In the rows, zero is written as 128.
Each path below is one point turned by a fixed rotation once a step. After each direction that follows a path, write how fast that rotation turns it, in degrees a step (0 if it stays still).
Each turn is a multiple of 5 degrees from 10 to 175, or 0.
Each row of a path follows its step; steps can be skipped.

step 3: [128 127 130 126 127 125 129 132 130 124 137 128 137 126 127 124 137 133
 124 124 125 133 124 119 123 121 138 137 138 133 127 139 125 120 133 127
 136 130 129 135 124 130 132 118 127 122 123 136 128 129 130 123 133 136
 120 127 126 138 123 134 119 133 127]
step 4: [124 121 118 129 134 126 129 142 125 138 134 127 122 129 134 136 117 123
 130 120 131 133 121 118 128 127 122 127 120 119 126 123 128 127 133 126
 133 126 128 120 131 134 136 120 127 128 126 123 135 133 121 128 125 125
 137 128 125 127 126 123 122 126 121]
step 6: [115 127 129 137 129 129 128 127 128 131 133 128 135 132 126 118 127 131
 133 128 133 133 122 121 123 131 135 128 129 120 129 124 129 120 125 118
 133 141 128 127 125 137 132 126 131 123 139 141 127 130 123 128 124 128
 127 131 122 116 134 129 121 124 124]
step 11: [137 125 130 132 124 130 130 123 122 128 128 133 132 132 125 122 135 131
 125 132 135 126 118 136 129 134 127 124 118 126 130 127 127 122 126 124
 119 123 114 135 110 127 130 129 123 119 127 134 127 132 131 131 131 129
 135 122 131 131 129 127 119 124 134]
step 13: [129 123 124 130 130 121 121 122 134 134 136 129 136 135 123 129 118 125
 130 131 114 128 130 135 135 133 116 120 124 137 130 132 127 130 128 127
 125 132 120 136 129 116 127 128 127 123 124 131 127 129 135 123 126 126
 119 117 129 134 126 134 124 125 131]
step 14: [130 129 129 129 125 136 134 130 130 134 140 129 122 125 135 124 131 138
 134 133 138 122 129 122 133 127 125 125 113 128 134 121 119 126 129 123
 122 126 131 133 128 137 116 135 130 130 130 131 131 118 133 124 130 133
 129 131 131 133 125 129 123 137 125]
step 15: [130 131 125 135 122 131 123 117 127 126 117 130 132 124 127 133 128 117
 127 122 127 125 129 124 136 131 123 115 121 133 126 125 135 135 126 123
 140 137 131 126 137 126 127 125 125 135 129 122 131 121 135 125 137 129
 125 126 128 131 133 124 132 122 131]
step 21: [128 126 133 124 136 130 120 132 131 138 132 121 131 133 124 128 138 129
 119 120 127 135 121 126 121 123 134 136 135 126 128 138 129 129 122 119
 134 126 123 130 129 126 136 133 128 122 122 129 129 120 140 130 129 119
 127 127 118 130 123 130 126 134 132]
Speeds:
[126 128 128 127 127 128 125 128 129 126 130 128 128 126 130 129 129 129
 127 129 130 126 127 131 130 124 127 128 130 128 129 130 126 129 128 127
 128 125 129 126 127 130 128 131 128 129 127 128 127 129 128 128 129 128
 127 127 129 127 128 128 126 128 127]
160
[126 128 127 130 127 128 130 127 130 130 130 126 127 129 129 128 129 127
 129 128 129 128 127 129 130 131 131 128 128 128 129 129 129 127 127 126
 128 126 128 129 127 129 127 127 130 124 127 126 127 129 128 127 128 130
 129 129 129 127 126 126 127 129 125]
140

step 2: [128 126 125 127 116 133 122 127 121 138 129 126 123 133 125 125 143 129
 127 124 123 129 129 128 131 125 128 128 125 128 129 118 127 136 120 118
 126 131 124 124 129 136 125 133 127 137 127 125 133 130 132 136 122 125
 128 126 118 124 135 134 125 129 123]
step 10: [133 120 128 126 124 122 129 136 120 127 126 137 123 123 117 126 133 121
 128 130 126 132 126 125 126 119 126 129 128 140 131 123 123 131 121 127
 133 132 132 120 121 137 123 128 127 140 127 130 128 126 128 129 126 133
 126 128 122 123 131 136 119 133 128]
step 12: [129 130 129 133 131 118 126 121 121 136 130 133 128 131 127 134 125 119
 124 133 134 122 126 129 131 125 130 128 127 124 123 122 127 123 124 127
 123 140 130 137 130 126 129 130 129 130 135 128 120 132 130 125 121 137
 135 128 126 127 131 123 134 118 114]
step 16: [132 126 130 128 129 130 132 137 126 120 129 133 123 127 125 133 130 116
 125 136 127 125 123 129 130 131 137 130 126 121 133 122 129 130 125 121
 128 140 144 123 129 120 126 125 133 134 125 128 120 127 135 124 127 136
 129 131 131 124 134 123 130 128 124]
step 17: [130 130 132 126 126 125 139 121 123 124 134 129 124 120 129 127 132 122
 128 122 136 122 120 131 129 124 131 123 130 129 130 119 129 117 115 115
 127 131 130 128 128 127 119 132 126 131 131 124 138 132 135 125 125 133
 124 126 129 123 133 133 121 127 129]
step 22: [134 117 135 128 126 115 133 135 132 132 129 131 119 126 122 129 130 123
 130 126 136 120 128 122 134 129 131 123 120 133 129 118 126 137 128 131
 131 127 133 127 122 120 122 125 137 133 132 124 130 130 127 125 131 125
 121 122 128 131 133 131 124 129 130]
step 25: [119 127 132 131 134 121 129 127 118 125 133 135 125 131 124 139 123 121
 124 123 123 121 127 122 126 128 133 122 131 130 131 120 127 124 119 125
 126 127 125 130 123 130 127 132 122 129 125 131 137 130 125 128 124 136
 125 138 126 113 129 129 122 121 130]
step 29: [130 127 132 129 127 129 122 122 124 124 128 132 129 131 123 130 134 116
 125 134 132 121 128 128 132 129 124 124 120 126 133 114 129 130 118 120
 132 127 129 134 121 132 124 124 135 137 128 130 131 131 130 136 121 131
 134 122 127 120 133 132 128 121 134]
Speeds:
[130 129 128 127 125 128 129 128 127 125 129 126 129 129 128 127 130 126
 128 128 127 128 130 128 128 127 128 127 128 129 130 127 128 130 128 126
 128 126 128 128 129 127 129 126 131 129 127 128 126 126 129 129 129 128
 124 126 129 129 129 131 129 128 126]
55
[129 127 129 129 128 126 130 128 128 129 129 127 129 129 128 128 128 131
 130 128 129 130 129 128 129 130 129 127 130 126 129 130 128 127 127 128
 129 126 129 129 129 126 126 127 129 127 128 125 130 127 130 127 125 124
 128 127 128 126 128 128 128 130 127]
170
[130 128 131 128 129 128 128 131 129 130 129 127 130 129 127 127 128 129
 131 127 126 127 129 130 126 127 129 130 128 130 126 127 128 131 130 127
 128 127 126 128 127 127 127 129 126 131 129 128 128 128 129 127 127 128
 131 129 128 130 127 128 128 129 128]
90
[129 127 129 130 128 126 127 127 127 126 126 127 127 126 127 128 128 126
 129 126 126 128 127 128 129 128 128 126 132 128 128 129 129 130 129 129
 127 126 130 128 129 131 131 127 126 128 127 129 130 130 127 125 127 127
 129 130 130 130 129 129 127 129 127]
145
